In the rows, 128 means zero.
Each named turn below is shown by a few rows before and after it. Which turns, in which order, take the first row of each later pair to the second? The first pair is answered.
turn Z129:
108	113	131	121	142	126	135	128	114	106	145	126	114	126	142	112	116	118	136	144	114 |-> 121	112	108	122	135	122	146	118	121	113	160	135	121	124	135	112	112	124	128	142	117
102	111	144	122	123	144	132	103	154	123	113	110	103	134	115	131	125	119	137	123	138 |-> 113	109	125	118	117	140	146	93	161	129	126	113	106	135	104	129	124	123	131	121	140
124	120	175	147	145	169	120	132	115	129	119	125	130	138	146	129	105	129	104	135	107 |-> 142	123	138	140	120	162	149	111	127	140	151	139	139	137	129	126	100	134	91	139	103
turn Z209:
144	136	105	131	123	113	138	120	133	139	141	135	141	124	120	136	120	140	131	116	127 |-> 131	135	109	135	136	100	133	131	131	132	132	134	143	124	128	146	126	140	146	117	129
119	137	155	122	129	132	126	153	115	105	96	116	111	137	139	126	122	134	145	155	117 |-> 140	141	144	112	103	154	140	135	126	121	110	122	103	142	123	106	118	130	122	161	105
121	124	146	145	140	145	117	116	126	147	116	117	130	134	128	123	126	128	120	118	110 |-> 111	121	152	137	146	138	125	130	116	133	116	111	134	130	144	125	129	122	129	129	112
turn Z620:
126	131	121	147	168	126	146	114	102	111	158	115	115	123	83	160	114	156	145	96	164 |-> 121	131	167	137	170	163	140	119	92	105	136	100	93	124	88	137	110	137	138	109	154
151	118	119	96	110	149	173	121	122	120	155	118	135	122	120	107	105	121	109	157	87 |-> 168	123	85	129	112	128	152	106	144	139	159	132	144	134	101	137	113	161	111	123	105
113	128	151	148	138	144	103	141	122	127	99	115	115	133	139	121	129	125	129	122	117 |-> 100	126	125	125	130	107	139	151	112	111	128	117	142	122	156	121	125	116	136	143	118
113	136	109	118	132	120	152	115	147	143	135	147	138	114	154	108	123	122	110	157	133 |-> 126	140	106	144	139	127	128	103	160	159	127	154	125	124	140	122	127	145	108	129	138

Each pair is two turns apart.
142	118	107	102	109	135	135	105	135	137	140	135	121	110	115	96	124	117	102	136	112 |-> 123	123	114	140	146	100	85	123	139	129	115	138	124	121	115	140	137	151	132	106	136 : Z620 Z209
123	122	126	121	116	130	134	129	126	119	132	118	139	122	131	109	137	118	134	147	136 |-> 134	126	137	137	122	143	114	120	130	129	116	123	126	132	122	114	140	128	130	128	141 : Z620 Z620
75	106	159	146	165	140	112	170	95	103	77	89	152	141	150	148	138	129	155	126	109 |-> 90	114	131	167	165	119	95	159	110	119	85	104	163	148	134	175	142	161	160	100	126 : Z620 Z620
138	117	125	134	142	107	130	153	129	147	139	150	138	138	116	127	142	135	138	135	133 |-> 146	120	135	137	138	121	120	147	135	153	133	147	129	141	110	120	141	133	129	127	134 : Z209 Z620
144	125	128	84	79	154	184	107	127	134	176	126	122	121	134	83	124	101	109	158	120 |-> 165	134	148	129	90	190	128	88	148	165	139	132	92	142	102	92	130	129	105	111	120 : Z620 Z620
152	135	73	137	117	95	142	105	156	135	161	144	158	127	116	154	127	152	129	115	129 |-> 131	133	79	117	118	85	158	120	141	117	165	136	166	115	138	146	123	133	139	139	127 : Z209 Z209
129	125	99	116	121	97	146	126	130	132	153	138	153	125	129	135	124	133	140	143	132 |-> 129	129	98	137	131	97	126	123	130	133	140	145	152	130	124	149	128	147	145	123	134 : Z209 Z209
131	106	135	124	118	109	150	124	112	129	144	143	146	122	114	124	121	131	132	121	137 |-> 126	110	136	133	125	106	135	128	113	127	141	144	145	126	114	135	127	138	139	114	140 : Z209 Z209
130	126	154	104	116	159	146	119	117	127	126	118	118	125	133	95	123	113	111	135	113 |-> 114	119	146	98	122	132	159	132	113	114	138	113	137	119	147	104	122	106	126	140	121 : Z209 Z620
113	103	163	92	137	136	126	142	117	105	100	107	121	118	130	118	136	109	121	132	116 |-> 128	107	163	122	139	138	97	121	133	126	89	118	112	127	110	133	139	134	119	98	127 : Z209 Z209
164	146	86	144	131	106	131	112	152	122	128	122	140	120	113	152	122	129	150	129	136 |-> 139	141	150	138	149	138	113	138	133	102	88	100	117	121	132	137	127	105	155	141	127 : Z620 Z209
131	129	113	137	160	101	130	115	130	146	129	130	140	117	126	179	152	150	141	137	123 |-> 151	129	101	122	133	122	155	94	137	160	149	136	133	113	111	155	144	143	122	148	116 : Z209 Z209
151	130	77	146	125	109	113	99	135	138	157	157	152	136	121	153	138	145	125	89	135 |-> 168	132	118	137	107	173	117	84	135	151	144	151	120	135	108	115	131	123	102	100	114 : Z620 Z129
131	131	95	125	122	105	147	129	135	133	147	137	148	123	134	138	123	136	129	130	129 |-> 128	130	99	132	128	103	141	132	133	129	140	136	149	125	135	147	128	141	137	125	133 : Z209 Z209
105	122	156	136	136	121	112	148	123	122	101	116	132	138	142	153	155	120	145	122	138 |-> 151	130	138	135	102	157	123	110	147	157	117	132	118	144	108	128	145	130	113	110	127 : Z209 Z209
125	120	120	163	134	125	102	138	134	134	127	141	128	152	101	141	125	129	139	122	133 |-> 127	116	145	134	120	157	123	140	126	130	124	127	113	150	106	108	120	103	126	147	117 : Z620 Z209
115	119	178	120	165	136	107	159	122	115	82	119	113	124	142	135	124	102	131	141	108 |-> 139	120	85	103	128	84	164	127	138	134	156	145	155	117	123	145	114	115	113	150	117 : Z209 Z620
141	122	150	140	143	104	90	129	133	133	124	123	130	129	133	139	116	137	154	126	128 |-> 163	125	142	124	115	131	116	104	140	146	145	127	124	126	121	116	108	129	124	130	119 : Z209 Z209
108	123	148	143	138	122	90	137	127	127	108	114	119	130	131	140	139	130	140	103	140 |-> 106	123	121	132	138	92	113	141	124	121	132	119	141	122	139	149	137	126	143	113	149 : Z620 Z620
136	129	145	97	110	125	160	127	119	118	129	131	138	125	123	100	116	113	110	148	129 |-> 153	136	154	128	114	148	121	117	136	136	107	136	117	140	102	108	123	137	109	118	134 : Z620 Z620
79	105	117	117	95	151	146	125	107	120	176	133	132	101	149	92	128	80	144	150	113 |-> 81	115	79	158	121	100	112	124	119	127	174	147	155	110	137	150	140	122	166	111	138 : Z620 Z209
132	139	174	118	119	167	98	134	148	131	110	129	119	115	124	104	110	122	102	123	107 |-> 114	136	186	107	128	151	106	149	139	116	111	118	129	107	141	104	114	109	118	137	110 : Z209 Z209
123	136	155	132	150	114	85	141	112	109	118	130	108	132	130	129	141	120	133	108	128 |-> 154	140	140	122	119	140	106	108	126	132	135	139	98	130	106	104	132	117	103	110	115 : Z209 Z209
140	142	98	149	153	121	119	129	121	142	128	134	127	131	125	127	138	144	103	111	120 |-> 127	141	99	122	151	115	145	141	108	127	143	126	132	121	145	115	136	122	107	138	114 : Z620 Z620
115	137	93	124	123	81	140	122	131	115	172	117	155	134	132	158	133	117	149	124	157 |-> 88	130	155	116	140	114	118	151	109	95	133	92	130	134	153	140	137	96	159	137	145 : Z620 Z209
109	115	96	116	128	138	137	121	142	123	138	134	130	117	122	135	117	123	123	125	114 |-> 113	114	113	112	126	158	130	125	139	121	125	125	119	115	123	128	118	114	120	129	107 : Z620 Z620
153	150	138	124	156	141	111	143	130	154	110	112	114	151	145	135	141	151	146	149	121 |-> 154	151	107	125	159	110	123	144	133	152	132	120	132	149	142	149	141	158	150	151	125 : Z620 Z620
128	129	102	137	128	103	142	132	130	131	150	138	160	122	140	131	116	139	135	135	138 |-> 132	131	98	143	130	110	133	126	136	138	145	143	156	124	131	136	117	145	133	127	140 : Z209 Z209
145	125	136	131	108	158	135	101	136	135	119	122	113	125	123	110	122	121	116	132	121 |-> 148	126	104	136	108	131	139	95	142	144	136	134	131	125	116	125	123	140	120	125	133 : Z620 Z620
114	130	145	133	113	138	123	144	128	111	91	110	125	123	145	133	127	122	102	128	110 |-> 124	134	141	142	110	147	115	135	137	118	90	115	121	126	137	134	129	129	95	116	112 : Z209 Z209
123	129	109	138	140	105	122	149	130	127	152	143	153	124	123	160	118	151	150	124	129 |-> 143	129	130	150	133	153	103	131	143	149	137	144	126	131	104	144	114	156	131	110	119 : Z209 Z620
125	120	167	125	145	139	123	163	106	102	99	122	117	105	162	130	148	132	133	127	125 |-> 156	122	94	111	112	105	167	125	121	124	154	145	147	100	140	136	138	146	116	130	134 : Z209 Z620
126	126	145	127	145	141	108	138	109	110	97	125	115	118	129	123	139	114	129	129	136 |-> 139	127	92	111	129	103	143	129	114	114	138	138	143	108	122	129	135	120	122	138	142 : Z209 Z620
145	121	147	108	131	159	127	139	133	112	144	107	106	112	101	98	104	122	101	127	130 |-> 157	125	118	129	137	140	113	126	141	126	148	122	118	121	84	124	109	147	105	102	141 : Z620 Z620
135	149	156	113	131	141	80	129	119	129	96	156	102	127	110	117	141	147	131	123	118 |-> 134	149	100	111	128	87	100	125	122	126	133	168	137	118	111	142	140	160	140	120	133 : Z620 Z620
120	127	146	92	108	165	118	127	115	132	114	110	109	140	129	104	111	107	120	146	117 |-> 135	132	81	118	110	114	116	107	133	150	143	134	141	140	108	142	114	146	124	116	140 : Z620 Z209
148	133	127	147	159	143	83	100	147	119	88	141	108	147	95	131	150	108	132	97	130 |-> 161	129	126	116	127	165	118	93	145	121	105	140	98	141	97	96	139	84	110	125	112 : Z620 Z209
118	131	103	139	150	67	111	131	129	129	145	138	162	117	138	168	134	151	156	113	167 |-> 157	138	125	161	130	135	87	95	152	164	125	143	126	131	99	142	132	161	125	84	153 : Z209 Z620
117	125	143	128	138	128	144	143	124	132	134	119	122	118	144	105	129	126	122	152	112 |-> 128	129	142	157	143	139	113	133	137	144	121	131	115	129	126	120	132	146	119	128	118 : Z620 Z620
145	124	150	109	109	156	136	114	120	143	127	120	120	122	132	103	112	116	105	132	124 |-> 120	120	164	119	144	125	119	141	105	120	111	108	132	123	155	128	118	120	135	131	133 : Z209 Z209
110	132	127	123	109	132	118	101	163	135	145	146	141	134	114	150	131	130	125	102	106 |-> 91	129	155	125	126	134	104	124	154	120	124	132	134	141	131	153	135	120	139	107	108 : Z209 Z620
109	139	129	145	135	151	121	111	137	115	130	140	137	123	109	135	114	134	109	90	121 |-> 96	136	109	127	132	126	147	120	131	104	154	140	154	114	120	136	110	123	114	108	124 : Z620 Z620
142	125	176	116	98	196	128	111	117	142	101	123	86	137	109	86	135	109	105	137	105 |-> 88	120	148	88	121	98	166	160	89	94	138	114	142	114	159	122	138	91	149	174	127 : Z209 Z620
130	135	131	113	127	127	163	122	125	161	128	108	123	126	164	98	104	107	131	149	144 |-> 128	139	105	143	143	95	142	118	129	165	130	117	135	131	154	134	113	134	144	120	164 : Z620 Z209
132	124	138	116	112	179	144	134	129	124	125	131	119	120	133	103	133	91	112	148	126 |-> 141	129	82	149	125	122	126	123	151	139	142	152	146	128	118	151	139	137	126	112	149 : Z620 Z209
134	126	168	159	131	163	102	130	141	147	114	104	99	127	115	107	134	131	116	120	120 |-> 101	115	126	131	139	82	143	157	125	117	157	103	149	109	145	133	129	122	146	144	135 : Z209 Z620
113	142	127	89	108	143	143	183	138	88	116	120	132	112	143	154	147	144	144	136	157 |-> 149	144	103	93	85	166	154	146	157	115	129	136	124	121	110	138	142	155	116	127	153 : Z209 Z620
122	126	95	128	136	86	133	134	136	114	136	138	150	129	134	150	129	126	140	129	137 |-> 141	125	122	102	111	142	155	119	133	122	133	129	121	125	125	105	120	101	113	152	117 : Z129 Z209
130	131	141	133	140	127	108	138	117	125	107	110	121	132	156	145	125	119	134	119	139 |-> 154	136	132	132	122	148	115	113	131	149	120	122	113	136	137	132	117	121	113	117	133 : Z209 Z209
119	128	110	110	121	116	163	135	113	121	154	134	151	117	134	115	122	115	129	150	126 |-> 128	128	155	135	125	171	124	128	122	133	114	126	112	128	125	98	124	115	118	130	118 : Z620 Z620
128	122	134	146	146	173	77	138	159	119	98	121	121	120	101	119	105	111	123	92	130 |-> 146	120	93	141	131	160	98	115	173	133	126	137	133	118	90	120	102	120	109	91	132 : Z129 Z129
143	117	114	110	121	143	123	131	127	129	137	147	140	92	125	105	118	111	95	130	120 |-> 147	120	121	119	123	150	112	126	135	135	124	146	133	100	122	107	117	118	94	119	120 : Z620 Z620
125	134	115	138	117	104	115	104	141	151	109	130	124	129	117	147	133	141	119	124	130 |-> 111	128	119	108	111	96	143	120	126	133	120	123	134	118	135	135	128	120	124	155	123 : Z620 Z620
164	134	93	139	118	95	128	130	127	160	159	134	164	106	118	148	150	128	128	127	127 |-> 159	133	155	155	131	151	82	131	125	165	107	119	126	117	113	135	159	126	125	115	118 : Z209 Z620
123	135	155	143	137	142	102	149	118	129	108	122	117	128	132	130	130	131	126	133	128 |-> 124	136	118	152	138	105	108	142	126	132	130	132	138	129	127	151	130	148	135	125	137 : Z620 Z620
141	131	111	96	95	124	180	120	152	125	133	126	169	114	128	107	131	113	109	153	121 |-> 151	136	153	121	103	177	138	114	160	136	96	121	134	123	112	99	140	120	102	132	114 : Z620 Z620
126	148	132	103	108	126	160	126	105	118	144	149	103	94	155	118	129	118	148	131	98 |-> 136	153	147	133	117	156	122	114	117	136	119	154	80	109	132	120	134	131	145	101	98 : Z620 Z620
130	117	98	102	128	107	149	130	121	128	151	142	127	123	147	131	130	125	142	147	131 |-> 110	116	128	104	142	122	133	147	111	115	128	128	116	124	161	129	130	116	150	149	128 : Z129 Z129
105	128	152	124	143	127	115	159	116	115	107	122	121	131	140	127	124	119	147	132	133 |-> 113	132	136	147	145	122	97	148	128	130	106	133	124	137	125	144	128	136	149	111	139 : Z620 Z620
133	114	172	126	151	144	118	138	98	107	97	102	106	112	144	106	114	103	143	133	131 |-> 150	120	94	110	124	97	168	114	112	113	161	126	146	102	134	116	104	115	131	141	141 : Z209 Z620
133	129	128	138	137	125	115	121	133	135	130	133	130	136	123	142	134	146	128	117	140 |-> 122	126	126	117	131	111	141	135	126	121	143	127	139	130	137	131	129	126	133	141	136 : Z620 Z620
132	130	93	128	130	110	139	126	142	138	154	132	153	125	124	138	123	138	125	130	138 |-> 124	127	143	103	126	140	146	138	127	124	131	113	131	121	134	107	118	110	117	152	123 : Z620 Z620
134	117	135	131	123	133	89	133	135	124	93	135	112	142	126	142	120	139	124	92	131 |-> 145	119	135	102	100	153	120	120	138	131	107	133	106	136	123	113	112	117	101	114	114 : Z620 Z209
141	128	119	106	143	125	146	137	120	131	142	132	154	155	142	113	140	144	147	124	137 |-> 154	129	134	114	142	155	133	125	129	144	130	130	137	162	131	107	143	147	139	113	130 : Z209 Z620
139	121	108	128	125	118	141	124	125	143	145	137	135	133	124	139	120	136	126	128	125 |-> 134	119	144	137	136	145	117	129	119	140	116	124	114	141	128	137	123	136	128	122	122 : Z209 Z620
119	126	144	148	137	94	120	137	120	103	116	126	139	136	128	161	137	149	133	119	116 |-> 110	128	154	132	136	96	132	142	116	96	122	120	141	134	138	152	135	138	136	133	112 : Z620 Z620
122	131	143	141	134	140	112	129	136	135	114	119	110	130	124	138	128	130	129	128	125 |-> 121	128	115	141	132	107	127	124	135	134	139	130	133	125	126	148	129	140	135	126	130 : Z620 Z620
138	120	102	122	122	133	146	113	146	142	140	141	136	114	124	117	115	145	131	117	130 |-> 129	119	121	106	119	146	154	122	133	134	136	129	129	114	132	102	111	128	124	131	123 : Z620 Z620
141	125	101	139	127	132	133	115	133	139	144	138	139	136	118	133	118	147	115	113	117 |-> 131	122	112	113	122	133	152	127	118	126	146	131	138	131	139	120	115	122	115	141	107 : Z620 Z620
132	132	104	132	163	87	127	124	139	148	141	147	142	110	127	151	127	147	119	116	144 |-> 115	122	146	96	154	111	150	145	117	125	134	128	131	104	150	116	119	105	113	154	127 : Z620 Z620
164	119	157	125	154	155	132	133	124	125	97	137	130	126	148	178	116	105	133	112	122 |-> 166	121	125	131	152	125	137	134	126	128	114	145	147	125	143	195	114	116	138	110	132 : Z620 Z620
154	120	123	137	113	138	127	118	135	136	137	135	118	133	111	125	126	129	119	115	110 |-> 151	120	110	125	111	119	141	124	128	132	153	136	132	123	120	126	125	120	119	127	110 : Z620 Z620
133	132	86	160	134	89	125	117	156	159	123	153	169	125	102	145	140	169	145	86	154 |-> 106	121	198	127	142	168	121	157	119	129	66	113	123	125	136	89	137	111	142	126	125 : Z620 Z209
129	156	102	134	128	73	175	138	122	90	171	119	176	110	142	132	123	115	144	141	131 |-> 117	153	153	117	133	108	171	155	102	74	144	97	153	113	157	107	124	88	142	156	121 : Z129 Z129
137	133	141	135	122	161	116	124	134	140	111	127	104	135	118	110	123	122	118	121	118 |-> 106	125	130	120	139	105	138	154	117	108	133	123	134	123	151	129	124	114	142	141	128 : Z209 Z620
121	148	140	121	106	143	124	134	129	106	115	110	125	127	108	121	118	93	117	134	137 |-> 120	147	125	113	106	125	138	135	124	100	129	114	140	123	115	125	113	94	117	141	143 : Z209 Z620
138	131	119	139	128	116	130	119	131	134	145	133	139	135	118	133	133	138	133	110	128 |-> 131	129	119	126	125	117	146	124	124	131	155	129	144	127	128	126	129	125	129	126	122 : Z209 Z209
125	114	152	104	130	138	117	130	126	121	120	120	114	124	119	113	130	112	124	141	123 |-> 121	114	154	117	141	137	98	132	129	123	109	121	112	128	117	123	134	122	130	131	130 : Z209 Z209
125	113	144	100	146	120	137	144	122	101	128	129	121	109	145	114	147	116	136	140	146 |-> 137	116	154	127	152	138	103	133	132	121	107	133	110	121	128	117	154	135	131	113	148 : Z620 Z620
117	126	142	118	132	138	147	132	106	106	132	116	109	114	125	137	128	118	126	160	130 |-> 132	131	143	144	137	152	116	117	121	123	119	122	103	126	103	150	133	143	126	131	135 : Z620 Z620
132	137	145	141	152	122	111	126	131	117	108	115	140	109	131	133	139	105	157	113	163 |-> 163	144	133	137	123	153	124	97	143	142	122	126	133	110	111	112	128	107	133	115	155 : Z209 Z209
132	143	143	139	117	122	94	129	144	110	119	150	130	143	114	156	133	152	133	115	120 |-> 116	136	129	113	110	94	125	143	132	95	147	146	150	136	132	157	128	137	141	141	119 : Z620 Z620
